(in the rows, 128 means zero)
One hidden turn or mirror swaps the rows below in pairs. Which row is each named row swapped with?
The rows were stretched afterwards, more along some directions than others.
k_609: [129 134 147 109 142 120  97 122 126 127 110 125 124 123 131 140 130 130
 134 169 150 124 127 101 123 155 141 130  79  77 183 133 154]
k_606: [115 117 139 135 155 105 101 117  95 125 114 120 116  98 121 115 140 116
 134 175 148 109 141 112 123 132 153 132 103 125 152 105 113]
k_391: [157 126 155 133 152 120  79  79  96 122 146 118 108 127 163 117 114 129
 149 180 123 138 120 105 130 152 182  97 107 117 165 120 146]
k_948: [157 115 123 109 127 131 106 102 105 145 107  77 121 129 108 104 131 133
 165 159 129 107 121 113 106 155 161 137  94 115 133 151 155]
k_166: [137 134 127 137 123 118 116 104 102 126 133 139 122 123 151 114 144 128
 132 156 130 125 115 142 150 139 152 108 110 145 142 124 126]
k_211: [128 117 122 137 109 154 123 123 127 157  98 132 106 106 118 107 123 152
 147 181 136  93 132 116  98 146 166 127 127 111 127 121 142]
k_939: [144 130 124 123 178 159 148 146 158 113 121 140 118 156 151 133 151 132
 117 106 137 129 121 133 153 118 115 139 140  92 159 117 119]
k_147: [148 139 136 164 140 149 147 118 153 144 121 140 148 129 125 111 104 163
 118 149 129 125 132 111 147 131 145 126 129 124 113 118 127]
k_812: [155 123 146 120 114 150  92  85 105 120 131 120 119 129 146  89 112 144
 169 160 116 137 114 111 112 172 174 107 128 122 136 134 161]
k_657: [136 107 120 126 111 158 104 145 128 162  96 109 131 124 127  84 135 109
 116 170 119 103 136 134 122 149 157 103 135 130 106 134 109]
k_719: [130 107 127  95  91 146 117 111 113 151 108 115  93  96 106 110 109 146
 136 198 129  83 112 117 110 159 165 129 129 114 149 133 151]
k_765: [133 108 107 109 113 168 116 155 140 139 110 143 122 132 132 144 144 148
 130 132 152 102 120 128 125 127 143 146 126 116 150 120 146]
k_292: [153 133 147 158 157 139 113  99 145 146 114 138 145 131 145 112 115 153
 122 161 148 139 141 106 131 147 156 122 110  96 143 126 130]
k_156: [133 122 148 150 160 100 103  98 100 139 122 110 155 135 124  96 115 136
 117 166 139 148 120 123 123 169 148 106 116 119 120 104 102]
k_969: [181 127 141 121 118 155 114  79  95 134 128 117 109 139 152  77 118 121
 155 158 109 132 128 118 128 168 162 106  95 115 127 134 166]
k_63: [160 121 165 126 137 139  87  75  81 130 133 118 127 129 141  77 112 144
 166 180 115 139 132 107 125 193 174 100 104 126 154 135 146]
k_611: [143 120 152 143 151 129 120 107 116 139 118 135 144 138 151 129 133 152
 122 147 149 143 135  88 120 126 154 128  91 108 153 126 144]
k_933: [131 136 142 116 153 152 139 148 135 126 105 115 130 121 115 126 107 131
 117 155 144 114 124 141 142 149 133 135 124  94 162 105 115]
k_259: [170 117 142 125 112 141  99  93  85 132 120 119 107 134 148  81 136 120
 146 162 109 127 135 122 113 165 152  88 116 123 129 131 163]
k_221: [130 143 152 113 134 106 111 119 117 116 120  95 132 127 121 128 121 124
 125 141 143 124 119 109 133 159 131 141 104  98 143 122 130]
k_485: [146 132 117 107 163 142 144 138 150 106 129 125 113 146 142 119 141 116
 114 118 121 131 121 150 132 145 119 128 153 109 139 121 112]
k_926: [143 113 121 137 135 147 116 141 131 140 129 130 126 114 127 131 128 178
 137 123 138 130 100 126 127 143 160 149 146 131 141 141 129]
k_703: [137 105 147 115 131 131 111 134 118 141 115 136 132 101 128 128  99 151
 125 184 128 134 120 130  99 155 140 104 113 106 167 129 122]
k_433: [138 123 141 138 124 130 128 101 119 136 130 134 133 146 148 127 124 141
 125 135 125 135 117 100 119 128 160 128  92 111 139 128 156]
k_474: [122 130 119 149 127 104 131  90 119 134 136 105 122 137 112 122 131 129
 120 125 111 121  90 147 126  92 135 108 144 105 135 138 130]
k_942: [157 147 168 142 155 142  83  86  86 124 139 120 130 141 139  76 121 139
 155 149 121 154 119  99 135 164 177 113  93 105 149 128 148]
k_144: [147 134 156 160 148 145 119  95 125 156 103 136 154 133 139 109 102 161
 119 175 150 132 142  83 145 162 164 114 106  95 142 116 127]
k_208: [149  84 131 116  83 145 129 118 119 166 126  86 127 112 119 100 118 131
 145 179 117 109 131 144 131 160 154 116  91 131 143 138 126]
k_490: [184 131 129 136 123 152 120 106 105 134 127 121 102 144 144  83 135 132
 128 142  97 136 124 126 133 148 144  99 122 107 132 127 170]
k_520: [152 133 139 131 129 157 129  98 144 141  93 143 144 137 130 114 104 176
 135 129 142 133 133  94 138 157 155 143 122 111 123 131 135]
k_414: [139 137 153 157 153 131 112  90 111 129 128 122 143 150 134 122 124 158
 122 133 133 153 133  99 119 134 161 123  96  95 133 119 155]
k_659: [132  89 133 134 112 160 114 152 112 140 109 110 135  94 147  91 135 121
 141 168 113 131 147 123 125 138 128 105 121 151 113 119 101]
k_350: [128 134 121 118 115 104 118 138 122 136 135  98 138  98 131 150 112 145
 110 157 135 143 102 105 112 127 163 136 111 112 149 107 133]
k_921: [130 116 137  93 115 125 121 101 106 149  96 118 124 104 117 117 110 154
 132 198 138  89 124 114 110 163 158 132 109  95 154 122 120]
k_867: [165 109 155 130 143 146 123  95 137 150 103 143 136 136 132 109  93 160
 125 155 138 125 131 103 125 180 169 115 100  93 166 133 150]
k_734: [128 134 148 102 119 108 115 121 126 116 132  90 136 112 115 131 109 121
 127 169 135 126 118 109 133 144 138 126  99 110 139 134 127]
k_847: [153 108 112 136 120 129 132 116 135 134 147 101 108 126 104 115 130 128
 128 118 103 109  98 158 126  92 133 112 142 125 138 160 143]
k_97: [134 122 137 156 133 130 125 129 114 117 138 129 116 128 165 102 131 132
 139 137 135 143 135 116 143 142 140 116 105 147 141 116 137]
k_743: [135  98 136 139 120 101 120 111 111 146 133 115 117 122 120  99 137 111
 127 170 127 109 126 156 139 119 134 105 113 125 126 113 108]
k_553: [123 146 123 131 129 101 133 128 125 126 143 100 124 103 142 138 122 138
 112 155 137 120 107 117 127  92 161 131 130 105 140 113 114]
k_9: [164 133 111 106  96 122 123 111 106 144 110  92 117 102 114  92 120 132
 139 169 110 135 102 142 110 164 160 111 118 130 115 126 146]
k_664: [113 122 161 135 135  94 102 121  96 117 148 123 108  87 136 106 126 107
 144 197 125 111 125 131 120 132 157 118 110 128 154 116 118]
k_892: [162 104 167 134 158 146  85  86  91 134 127 109 122 131 155  82 134 135
 152 160 112 138 136 116 137 167 175  91  98 118 161 131 153]
k_269: [140 122 143 157 145 125 107 107 104 120 138 146 108 128 163  99 131 136
 159 153 143 137 121 114 151 150 159 114  92 141 156 127 126]
k_640: [152 111 110 119  72 153 124 124 123 156 111  83 115 111 113  98 124 130
 142 169 115 127 127 137 128 150 150 121 108 124 130 144 130]
k_569: [152 123 140 154 150 121 131 109 117 127 141 130 133 142 146 131 123 151
 128 135 132 154 109  88 122 112 163 132  87 117 160 124 157]
k_174: [109 116 141 141 129 106  99 119 108 120 124 112 121  97 104 108 134 116
 132 163 125 104 135 132 106 135 149 124 136 135 126 106 122]
k_445: [140 132 110 128 124 131 133 108 130 142 132  91 126 124 112 127 130 141
 113 107 114 118  84 149 130  79 139 117 151 111 126 157 138]
k_893: [136 140 162  95 130 134 104 117 113 149 104 123 133 134 122  93 109 139
 111 154 131 125 105 144 129 167 146 104 133  92 144 135 108]
k_997: [158 140 119 105 128 154 101  96 107 148  87  93 131 133 114 108 139 148
 162 133 139 129 136 107 116 157 145 128  92  94 130 147 146]
k_632: [146 138 153 149 145 118  97  69  83 126 158 132 117 134 163 109 117 137
 161 169 105 147 111 108 126 153 171  99 113 111 158 113 142]
k_123: [173 134 144 132 141 137 109  93  94 137 122 113 110 150 142  80 139 122
 132 140 106 128 133 141 128 144 149  88 110 108 123 122 157]
k_767: [129 102 135 133 137 105  99 108  99 119 131 115  99  93 116  98 144 102
 148 196 115 105 135 146 113 141 162 123 118 135 149 133 119]
k_324: [135  90 143 121 126 168 104 132 114 146  98 107 148 106 137  81 140 126
 136 158 118 111 170 138 136 165 134 106 123 138  98 136 103]
k_556: [151 151 110 114 115 122 127 110 118 118 121 113 103 111 121 104 134 134
 138 163 116 119 105 154 106 148 162 117 136 120 125 141 145]
k_448: [150 117 172 140 148 119  85  64  82 119 137 116 120 136 145  70 117 137
 162 168 121 148 117  91 117 167 161  98  88 132 155 137 137]
k_117: [139 109 132 105 114 146 122 103 123 158 109 127 102 103 129 113 115 136
 145 198 136  89 110 117 110 157 169 134 119 108 158 127 144]
k_973: [136 133 114 139 131 117 129  95 126 138 121 104 122 131 107 126 143 138
 121 120 119 129 105 147 129  95 124 110 114  99 144 157 139]
k_771: [149  96 135 110  86 141 119 125 112 159 117  82 122 100 118  93 118 127
 151 198 111 112 140 133 121 166 167 128  96 127 129 140 111]
k_17: [139 120 135 141 152 138 121 128 131 148 124 145 116 138 133 114 112 175
 122 167 137 109 128 118 143 127 161 118 131  85 156 125 139]
k_176: [162 142 107 115 117 138 132 114 121 133 121 104 111 110 112  99 114 154
 143 145 118 136 110 154 124 136 153 120 122 108 138 128 141]
k_733: [126 131 108 132 112 126 142 142 146 123 143 110 123  99 136 144 112 140
 111 174 128 134 103 124 136 108 161 133 118 110 150 113 134]
k_707: [133 103 136 121 143 118 134 108 103 157 122 110 135 122 131 114 110 163
 127 186 135 108 146 124 121 154 140 113  98 101 161 134 140]
k_408: [135 125 117  98 151 155 147 163 155 117 113 118 128 141 121 118 136 120
 113 117 131 118 135 137 129 126 106 149 144 104 133 125 120]
k_547: [151 104 131 106 105 143 109 112 113 147 101  79 117 118 101  82 126 135
 173 152 129 107 137 111 115 147 145 120  88 126 125 147 149]
k_73: [168 132 138 154 120 166 123  99 137 163 113 131 127 140 120  82  98 151
 124 185 121 124 126  98 128 172 178 113 108  92 124 135 154]
k_435: [154 131 109  98 157 172 152 159 168 119 122 123 115 144 137 115 138 128
 112 117 129 105 124 154 150 128 111 139 156 113 148 131 121]
k_484: [138 117 115 108 135 128 133 102 100 134 108 111 127 112 104 115 120 156
 119 151 124 116 117 122 112 167 144 110 116  95 148 110 150]
k_268: [126  97 141 136 115 169 102 113 109 147  93 118 109 116 145  76 138 110
 165 174 132 116 160 110 107 173 146 107  95 130 127 138 133]
k_932: [137 128 116 129 108 131 116  97 109 142 127  88 108 125 112 111 136 119
 132 131 111 126  92 146 113 112 132 105 128 114 128 153 148]
k_838: [162 129 129 134 142 177 106 120 139 148  92 146 129 140 139  97 119 153
 113 166 132 109 139  89 130 154 150 119 126  86 145 137 159]
k_346: [130 124 127 107 116 162 132 139 145 142 100 125 108 104 119 138 105 162
 119 159 158  88 110 108 128 129 159 147 142  99 155 114 129]
k_647: [151 124 137 111 122 125 135  99 103 139 112 102 135 122 126 111  98 144
 113 171 110 137 108 125 122 173 165 118 120  88 135  96 124]
k_515: [118 127 149 139 143 104 115  94  66 114 124 108 134 121 154 100 134 127
 150 155 139 137 137 122 138 162 130  99  91 137 140 109 128]
k_763: [166 111 122 120 119 137 113 127 110 137 133  77 135  90 116 113 115 132
 118 162 111 127 113 143 120 146 168 122 102 148 135 134 138]
k_429: [131  93 128 128 100 145 131 120 115 153 124  81 120 104  96  90 116 122
 141 177  95 102 132 153 123 142 145 124 123 125 130 143 120]
k_689: [136 150 146 118 129 127 112 147 121 128  96 111 141 111 113 141 109 138
 117 165 152 121 121 130 133 146 159 127 111  92 147 108 120]
k_38: [150 127 137 137 150 122 127  99 106 151 121 137 114 145 144 107 114 167
 134 167 129 130 117 125 125 137 162 106 114  82 168 131 164]
k_856: [129 111 123 111 127 158 104 127 122 140 111 130 140 142 134 116 137 151
 122 139 147 110 109 129 136 138 136 137 140 113 143 138 142]
k_288: [137 126 124 127 134 124 138 117 125 156 124 128 129 138 133 126 113 163
 103 163 136 104 125 128 145 114 156 110 140  94 140 101 117]
k_374: [118 119 173 103 147 133 101 117 108 134 107 124 124 117 114  98 106 140
 135 172 134 113 138 130 108 151 140 111 114  84 162 142 143]
k_789: [143 102 128 139 137 121 108 107 114 142 118 118 126 144 130  86 130 120
 124 154 144 115 135 142 130 159 127 108 127 127 124 116 105]
k_891: [145 110 136 152 158  94 120 133 117 124 152 127 113 111 148 122 117 121
 128 171 135 129 104 130 140 141 163 117 138 128 145 103  97]
k_52: [148 124 110  83 142 163 149 162 156 108 125 112 111 137 138 125 133 123
 121 123 127 110 123 134 147 116 115 133 139 107 152 126 127]
k_339: [144 146 131  99 139 140 132 163 144 125 101 112 140 123 113 140 110 143
 110 152 154 130 120 130 146 127 142 141 118  87 164 113 124]
k_479: [138 134 141 120 146 131 125 144 125 134  96 120 152 133 116 130 126 135
 115 148 147 119 136 147 146 143 138 121 112  86 153 100 123]
k_701: [122 112 136 125 120 107  94 122  93 121 122  92 121  81 121 111 135 108
 129 201 129  91 136 128 121 136 155 110 106 146 134 113 113]
k_274: [134 107 172 109 151 117  94  84  94 140 117 127 137 118 140 128  94 150
 142 179 148 133 119 120 104 180 165  93  90  95 174 128 119]
k_577: [154 114 121 105 103 166  99 117 109 154 119 111 137 121 135  94 113 149
 133 154 124 123 107 120 125 180 152 124 132 126 127 141 141]
k_333: [141  95 132 116 148 101 121  96  86 137 153  82 125  83 124 109 131 126
 128 182 119 120 114 128 131 135 152 107  75 136 170 133 135]

k_414 pairs with k_969
k_569 pairs with k_490
k_408 pairs with k_932
k_52 pairs with k_973
k_445 pairs with k_485
k_174 pairs with k_117
k_812 pairs with k_292
k_97 pairs with k_38
k_763 pairs with k_647
k_547 pairs with k_609
k_269 pairs with k_17
k_771 pairs with k_689
k_701 pairs with k_921

